Each path below is one point turned by a fixed rotation once a step. After each direction that follows a path, write how fast that rotation turns it, in degrees per step (0 if it stays still).
Each turn is a multiple of 5 degrees from 10 to 175, or 0.
Each row of a path follows its step; steps can be skipped.
Path 1:
step 3: [-0.87, 2.04, -3.45, -1.02, 0.56, -1.11, -1.55, -0.45, -0.11, 0.12, -1.65, -3.56, -0.16, 2.73, 0.16, 0.81, 2.04, 0.76, -2.77, -1.95, 1.95, 1.04, 3.55, 5.18, 3.88, 2.15, 2.91, -0.96, -1.28, -0.01, -0.56, -3.44, 2.02, -0.92, 1.36, 0.71, 3.68, 3.61, 0.46, 0.10, -0.67, -0.91, 0.55, -1.55, 1.28, 2.30, -0.42, -2.44, -0.85, 0.81, -0.14, -0.87]
step 10: [-0.23, -1.00, -2.55, -1.45, 0.42, -1.19, 0.65, 0.27, -2.33, 1.38, 0.62, -5.36, -2.15, 3.21, 1.25, -1.64, 2.19, -1.74, -2.81, -0.91, 2.77, -3.13, 1.64, 1.42, 0.87, 0.34, -2.28, 0.40, -1.07, 0.21, -0.09, -1.20, -0.32, -3.54, -1.35, 0.74, 3.21, 1.18, 4.32, -2.10, 1.74, -4.04, -2.49, 0.01, 0.12, 2.01, -0.48, -0.99, 0.41, -0.44, -1.58, 0.76]
step 11: [3.01, 0.94, -1.20, -0.76, -1.21, 1.70, 1.52, -2.48, -2.41, -1.69, -2.07, -0.26, -1.12, 0.58, -0.99, -3.37, -0.34, 1.68, -0.08, 2.27, 1.68, -2.29, -0.51, 1.34, 1.60, -0.38, -1.43, 5.40, 0.21, 0.48, -3.93, 0.31, 0.46, 0.02, -0.02, 0.46, -1.71, 0.99, 3.45, 2.07, -1.70, 0.45, -2.63, 3.46, 2.93, 1.88, -2.32, -1.34, -1.58, 1.03, -3.86, -1.05]
step 15: [-2.83, 2.18, -0.78, 2.99, 1.36, 1.44, -0.10, -1.94, -1.47, 2.47, 1.33, -0.96, -0.54, 3.71, -2.99, -1.05, -0.11, 1.34, -1.44, 0.00, 1.27, 0.02, 0.72, -1.91, 2.09, 2.87, -4.56, 5.12, -2.53, 2.60, -1.78, 0.77, -0.45, -1.74, -1.14, -0.26, 2.41, -0.34, 1.20, -0.46, 1.68, 0.45, -1.23, -1.54, -0.70, 2.39, -2.57, -2.98, -1.95, 0.78, -2.35, 0.70]
step 18: [5.70, 0.33, -2.79, -0.83, -3.12, -0.60, 0.32, -1.97, -1.75, -0.07, -0.76, 1.16, 0.70, 3.01, -2.32, -0.51, -1.84, 2.22, 1.09, 0.74, 0.68, 0.99, 3.42, 0.10, 2.21, 0.91, 1.19, 0.42, 1.32, -2.11, 0.27, -1.92, -1.55, -0.44, 0.90, 3.24, -1.77, 1.40, 2.27, 0.75, -3.84, 0.55, -3.27, -0.65, -0.11, -0.21, -0.24, -2.26, -3.67, -0.16, -3.81, 2.42]
step 19: [-2.00, 2.48, -3.13, -0.19, -1.31, 0.83, -1.46, 1.35, -0.14, 1.62, 0.13, -0.21, -0.96, 1.51, 1.50, -1.39, 1.57, -0.60, 0.02, 1.13, -2.41, 0.24, 2.66, 1.79, 4.19, 1.08, -0.76, -1.00, -1.80, 2.51, 3.12, -3.08, -3.03, 0.52, -0.96, 0.48, 3.32, 0.08, -0.21, 0.76, -0.81, 1.14, -3.47, -1.54, 3.07, 4.91, -2.21, -1.74, -1.69, -3.19, -1.28, 1.39]
step 25: [3.65, -1.22, -3.21, -0.55, 0.61, -1.28, -1.09, -4.73, -2.63, 0.87, 1.23, 0.61, -1.28, 1.75, -0.59, -2.43, 1.62, 0.36, 1.11, -2.65, 0.92, -1.23, 0.25, -0.72, 2.92, -1.30, 2.70, -2.22, 1.26, 0.50, -0.17, -0.02, 1.11, -1.64, -0.84, 1.78, -0.39, 0.22, 3.06, 0.62, -0.04, 3.52, -2.00, 0.85, 3.58, 0.79, -0.39, 2.25, -1.38, -2.62, -1.89, 5.32]
step 26: [-0.12, 2.05, -1.21, 0.05, -0.42, 0.98, 0.44, -0.99, -0.68, 4.46, -0.65, -0.17, -2.10, 1.57, -0.88, -0.33, 5.74, -1.86, -1.60, 0.56, 0.11, -1.20, -2.12, 1.28, 2.48, 0.45, -3.72, 3.38, 1.04, 1.98, 3.17, -0.10, -1.58, -2.38, -0.09, 3.21, 3.77, 2.00, 1.77, 1.47, 2.20, 0.37, 0.02, 1.38, 1.21, 2.06, 1.13, -2.38, -2.59, -2.13, -1.06, 0.94]
step 28: [1.11, 1.40, -2.03, 2.21, 0.72, 3.37, -0.59, -1.58, -1.04, -0.44, 0.26, -2.63, 0.21, -1.20, 2.37, -0.26, 2.85, -0.04, -4.48, 1.83, 0.11, -1.78, 2.68, 4.45, 2.90, 3.90, 0.26, -2.22, -0.28, 2.01, 0.67, -0.28, 1.35, 0.85, -0.07, 0.72, 1.63, 3.40, 3.13, 2.62, 0.27, -2.28, -1.29, 1.40, 1.46, -0.24, -0.37, -1.13, 0.32, -0.66, 3.79, 0.21]
step 29: [2.39, -0.69, -2.77, 1.25, -1.26, 3.57, -0.05, -2.15, -4.84, -2.17, -0.73, -0.56, 3.46, 2.02, -2.94, -1.50, 0.13, 2.16, -1.51, -1.07, 2.34, 1.71, -1.40, -0.31, 0.34, 3.77, -0.93, 0.29, 1.34, -1.78, 1.54, 0.07, 3.41, 0.31, -0.79, 1.71, 0.02, -0.25, 3.44, -4.40, -1.11, -1.18, -3.05, 0.87, 0.85, 0.16, -2.12, -1.11, -1.29, -0.85, -1.20, 1.82]
Directions:
[0.28, 0.63, -0.52, 0.38, -0.40, -0.46, -0.77, 0.96, -0.58, -1.00, -0.45, -0.75, 0.15, 0.32, 0.44, 0.08, -1.04, -1.09, 1.02, 0.03, -0.01, -0.11, -1.34, -0.55, 0.28, 0.93, 0.28, 0.23, -0.65, 0.04, -0.65, -0.42, 0.65, -0.16, -0.31, 0.41, 0.17, 0.44, -0.49, 0.40, -0.35, -1.02, 0.68, 0.77, 0.25, 0.29, -0.31, 0.06, -0.28, -0.67, 0.42, -0.23]
40
[-0.51, -0.14, 0.09, -0.25, -0.37, -0.53, -0.48, -0.55, 0.15, 0.83, -0.05, 0.03, -0.38, -0.26, 0.72, -0.23, -0.80, 0.67, -0.80, 0.53, -0.47, -0.44, -0.13, 0.38, 0.46, 0.12, 0.76, 0.02, 0.58, -0.34, 0.66, -0.42, -1.12, 0.81, -0.07, 0.40, 1.15, -0.30, -0.02, 0.07, 0.96, -0.55, 0.03, 1.21, -0.04, -0.64, 0.08, -0.48, 0.07, -1.36, 0.72, -0.91]
155
[0.06, -0.39, 0.69, -0.71, -0.81, -0.61, -0.14, -0.10, -1.05, -1.24, -0.19, 0.93, 0.50, -0.59, 0.14, -0.73, -0.03, -0.31, 0.20, -0.02, -0.57, -0.14, 0.02, -0.22, -0.93, 1.16, 0.21, -0.72, 0.65, 0.43, -0.01, -0.01, -1.29, -0.17, 0.78, 0.52, -0.70, 0.17, 0.62, -0.24, -0.27, 0.28, -1.11, -0.15, 0.10, 0.91, -0.15, 0.19, 0.20, -0.29, -0.42, -0.63]
60
[0.00, 0.52, 0.33, -0.13, -1.09, 0.87, 0.07, -0.22, -0.52, 0.09, 0.29, 0.19, 0.67, 0.43, -1.24, -0.59, 0.49, -0.49, 0.52, -0.29, -0.49, -0.27, -1.31, 1.04, 0.39, -0.81, 0.55, -0.07, 0.42, -0.43, 0.00, 0.56, -0.28, -0.65, -0.44, -0.53, 0.78, -0.39, -0.21, -0.29, -0.43, 0.04, -0.20, 0.36, -0.24, -0.22, 0.14, -0.24, -0.69, 1.14, 0.48, -1.36]
120
[0.41, 0.03, -0.64, -0.26, -0.01, -0.90, -0.23, -0.62, -0.18, -0.20, 0.48, 0.62, -0.63, -0.40, -0.87, 0.30, -0.51, 1.18, -0.94, 0.10, -0.27, -0.35, -0.86, 0.80, 0.30, -0.44, -0.15, -0.66, -1.18, 0.10, -0.22, -0.28, -0.20, -0.18, 0.51, 0.05, -0.44, 0.39, -0.86, -1.02, -1.03, -0.61, 0.11, 0.27, 0.45, -0.12, 0.52, 1.49, -0.24, 0.02, -0.22, 0.38]
160
[-0.22, -0.32, -0.13, 0.52, -0.42, -0.19, -0.31, -1.19, -0.40, -0.05, 0.14, 1.16, 0.09, 0.87, -0.22, -0.11, -0.45, -0.14, 0.03, 0.35, -0.15, -0.31, 0.54, -0.58, -0.57, -0.28, 0.61, 0.84, 0.36, -1.35, -0.88, 0.75, 0.62, 0.78, 0.36, -0.80, 0.71, -0.06, 0.18, 0.71, -0.77, -0.50, -0.06, 0.48, -0.68, 1.00, 0.49, 0.37, 0.53, -0.15, -0.18, 0.92]
155
Path 2:
step 4: [0.78, -3.66, -2.08, -1.54, 1.71, -0.82, -0.06, 1.20, 1.91, 0.33, -0.53, 1.24, -0.38, -1.67, -2.39, -4.15, 1.86, 1.04, 2.61, 2.21, 4.42, -0.43, 1.69, 2.29, 2.37, 2.97, -1.19, -3.25, -1.14, 1.02, 2.42, -0.84, -3.62, 0.98, -4.42, -0.97, -0.61, -1.06, -1.42, -0.12, 0.42, 0.90, 0.78, -3.04, -2.02, 1.25, -1.34, -1.34, -2.61, 0.49, -0.47, -0.63]
step 6: [1.29, 4.84, -2.58, 1.27, -3.42, 0.45, 2.37, -0.56, 2.26, 0.47, 0.58, -1.34, -1.61, 0.24, 2.27, 1.11, 0.65, -0.55, -0.44, 1.59, -1.96, 1.21, 0.97, 3.75, 2.03, -2.24, -0.83, -1.20, 3.16, -2.18, -0.86, 2.79, -1.10, 1.50, -1.31, 0.93, -2.06, -0.23, 0.10, -0.18, -1.86, -0.23, -0.02, 0.79, 4.75, -0.27, 2.18, 0.78, -2.07, -4.09, -0.20, 3.92]
step 9: [0.67, 0.08, -1.97, -2.44, -1.82, 2.68, -4.89, -1.69, 2.38, 3.48, 0.43, -2.24, 0.11, -1.03, -0.79, -2.56, 3.22, 0.69, -2.70, 1.58, -0.10, 0.85, -1.86, 2.32, 2.68, -2.92, 2.64, -1.61, 3.87, -0.04, 1.28, -1.98, -0.80, -2.10, -1.36, 1.19, 1.56, -0.02, -0.61, 2.14, -0.48, 0.71, -1.49, -1.77, -1.59, -1.45, 2.44, 2.66, 0.40, -2.14, 0.71, -2.02]
step 13: [-1.46, -2.57, -0.64, -1.77, 0.02, 0.30, -2.73, 0.86, 0.29, -0.22, 3.07, 4.95, -1.38, 1.24, -3.95, 1.95, 2.11, -1.92, 1.10, 3.18, 2.10, -2.56, -3.50, 1.50, 3.11, -0.44, 1.03, 1.08, 0.45, -0.17, 0.60, -1.74, 0.56, 0.67, -1.67, 1.40, 1.94, 1.15, -4.16, 1.68, 1.48, -1.94, 1.07, -2.39, -0.05, -1.39, -1.24, -0.99, 1.27, 2.43, -3.17, -2.01]
step 16: [-1.57, -0.64, 0.60, 5.97, 2.34, 2.77, 2.79, 0.31, -0.95, -2.42, -0.15, 2.62, 2.58, -0.61, -3.87, 1.63, -0.62, -1.38, 0.73, 1.64, 1.48, 1.77, -0.54, 2.80, -1.49, -0.74, -0.21, 0.15, -1.04, 0.34, -1.17, -0.65, -1.57, 0.70, 1.19, -2.67, -0.38, 0.47, 0.19, 1.83, 2.07, -2.54, 0.29, -4.20, -2.66, 1.51, -1.34, -4.48, -1.44, 0.75, 1.07, -1.02]
step 17: [2.04, -2.24, 1.34, -0.12, -1.40, -1.71, -4.03, -4.95, 2.42, 3.04, 1.29, -0.20, -1.13, 2.85, 0.26, 0.23, 1.76, -0.24, -0.62, 1.45, 2.86, 1.32, 1.45, -2.25, 0.98, -2.84, 1.75, 0.53, -0.50, -0.79, 2.67, 0.09, -0.39, 0.94, 0.51, 4.25, 0.31, -0.68, 0.03, 2.04, -1.29, -3.34, -2.48, -2.78, 1.13, -2.08, -0.07, 0.50, 1.15, -3.85, -1.59, 1.42]
step 23: [1.69, 1.67, -1.15, -1.80, -2.24, 0.44, 1.66, -1.53, 4.40, 5.57, 0.07, -0.06, 3.84, 0.97, 0.15, -0.30, 1.00, 3.16, 1.56, -1.28, -2.15, -1.42, 3.61, 2.03, 0.17, 1.43, -2.72, -2.18, 0.93, -0.53, 0.14, 0.33, -0.40, 1.71, -2.75, -1.38, -2.71, 1.91, 0.75, -3.68, 0.26, -0.09, -1.66, 0.75, 1.99, -2.01, 1.52, -0.23, 2.92, 1.37, -1.05, 0.88]
step 25: [1.64, 2.50, -1.11, -0.38, 1.02, -0.68, 1.94, -1.23, -0.36, -0.03, 0.49, 1.93, -1.16, -0.67, -0.73, 0.25, 3.55, -1.32, -0.99, 0.17, 2.03, 4.30, 0.31, 0.42, -1.81, 0.47, 1.96, 0.63, -2.82, 0.75, 0.02, 1.33, -0.24, 2.08, -0.60, 3.73, -1.33, -1.23, -4.50, 2.39, -0.30, -4.29, 1.91, -5.56, -0.45, -1.30, -1.10, -1.70, -0.25, -4.00, 0.77, -0.35]
step 26: [-2.10, -0.04, 1.60, 1.41, -1.37, 1.17, -5.08, 0.43, 4.13, 3.91, -0.21, 0.79, 0.82, 0.98, 1.15, -1.11, -1.59, -0.12, 0.27, 0.80, 0.22, 1.62, 0.91, -1.80, 1.16, -2.35, 1.47, -0.36, 3.19, 1.01, -1.47, -2.55, -0.70, -0.61, -0.71, -0.94, 3.36, 2.60, -0.88, -2.00, -0.11, -4.25, -0.58, 3.12, 3.25, 2.64, 1.51, 1.27, 2.02, -2.20, 2.26, 1.96]
step 27: [1.35, -0.96, -0.09, -1.20, -0.53, 1.12, 5.08, 0.10, 0.51, -0.06, 0.89, -2.64, 0.73, 0.28, -0.48, 1.25, 0.41, 2.52, -1.14, 2.28, 1.54, -2.48, -0.33, 2.61, 3.25, -0.82, -6.18, -2.57, -0.07, -0.53, 2.80, 0.40, -1.06, -2.35, -1.94, -4.32, 2.95, 0.31, -0.30, -0.54, -0.11, 0.92, 2.26, -2.66, 0.34, 1.38, -1.74, -0.11, -2.00, 1.17, -2.56, 1.51]
Directions:
[0.19, 0.80, 0.22, -0.61, 0.42, -0.42, -0.90, 0.08, -0.19, 0.71, -0.01, 0.08, 0.85, 0.32, -0.02, -0.15, -0.17, -0.11, 0.25, -0.76, 0.99, 0.16, -0.43, -0.41, -0.74, 0.58, -1.16, 0.02, -0.34, -0.26, 0.26, 1.56, 1.00, -0.83, -1.45, 0.42, 0.34, -0.73, 0.19, 0.76, 0.34, -0.07, -0.33, -0.42, 0.42, -0.37, -0.27, 0.21, -0.28, -0.06, 0.64, -0.37]
140
[-0.98, -0.35, -1.35, 1.31, -0.94, 0.92, -0.39, -0.12, 0.11, 0.45, -1.47, -0.09, 0.05, 0.32, 0.27, 0.46, -0.18, -0.73, -0.04, 0.03, 0.53, -0.06, -0.36, 1.00, 0.57, 0.26, -0.17, 0.53, -0.77, -0.74, -0.36, 0.32, 0.87, 0.12, -0.02, 0.26, 0.84, 0.09, -0.19, -0.81, -0.11, 0.55, -0.59, 0.08, -0.45, 0.24, -0.20, 0.07, -0.76, -0.08, 0.08, 0.38]
140
[-0.19, -0.10, -0.14, 0.33, 0.84, -0.54, 0.66, -0.26, -0.15, -0.91, -0.99, 0.79, 0.47, -0.24, -0.10, 0.39, 0.73, 0.60, -1.18, -0.25, -0.20, 0.05, -1.11, 0.35, 0.01, 0.37, -0.75, -0.13, -0.08, 0.03, 1.03, -0.01, 0.51, 0.29, 0.11, -0.58, -0.46, 0.00, 1.03, -0.58, 0.32, -0.20, -0.21, 1.02, 0.61, -1.11, 1.08, -0.55, 0.02, -0.64, 0.18, 0.37]
85
[0.29, 0.80, 0.37, 0.65, 0.11, -0.34, 1.04, 0.22, 0.13, 0.02, -0.72, -0.68, -0.27, 0.68, 0.50, -0.57, 0.64, -0.15, 0.17, -0.01, 0.42, 0.48, -0.52, -0.28, 1.21, -0.66, 0.04, 0.07, 0.28, -0.58, 1.39, 0.21, -0.22, -0.09, 0.26, 0.64, -0.83, -0.76, 0.15, -0.10, -0.77, 0.76, 0.03, -1.13, -0.56, 0.55, 0.39, 0.78, 0.43, -0.69, 0.25, -0.87]
135
[-0.61, 0.17, 0.55, 0.76, 0.43, -0.15, 0.54, -0.06, -0.07, 0.57, 0.04, 0.61, -0.14, -0.30, -1.02, 0.29, 1.18, -0.76, -0.38, 0.48, -0.12, 0.19, 0.89, -0.83, -1.28, 0.74, -0.08, 1.02, -0.74, -1.04, 0.16, 0.53, -0.14, 0.40, 0.32, -0.06, 0.52, 0.38, -0.02, -0.03, -0.89, -0.44, 0.55, 0.00, -0.54, -0.51, -0.38, 0.89, 0.90, -0.06, -0.49, -0.06]
125
[-0.61, 0.56, 0.00, 0.04, -1.08, -1.22, 0.25, 1.36, -0.22, 0.49, -0.08, 0.20, -0.15, 0.72, 0.59, -0.65, 0.24, -0.07, -0.35, -0.38, 0.68, -0.06, 0.54, -0.47, -0.05, -0.70, -0.56, -0.73, -0.54, 0.59, -0.30, -0.67, -0.06, 0.82, 0.07, 0.03, 0.48, 0.04, -0.07, -0.24, -0.56, -0.28, 1.14, 0.77, -0.39, -0.66, 0.03, -0.40, -0.37, 0.32, 1.50, 0.24]
95
[-0.72, -0.21, 0.11, 0.26, -0.51, -0.35, 0.01, -0.86, -0.53, 0.56, -0.30, 0.46, -0.13, -0.24, -0.70, -0.44, -0.74, 0.33, -0.47, 0.71, 0.93, 0.54, -0.54, 0.02, 0.26, 0.06, -0.30, -0.41, -0.70, 1.01, -0.63, 1.21, -0.57, -0.37, 1.49, -0.47, -1.05, -0.58, -1.08, 0.40, -0.20, -0.12, -0.29, 0.21, 0.70, 0.35, 0.20, 0.40, 0.73, 0.19, 0.30, 0.15]
80
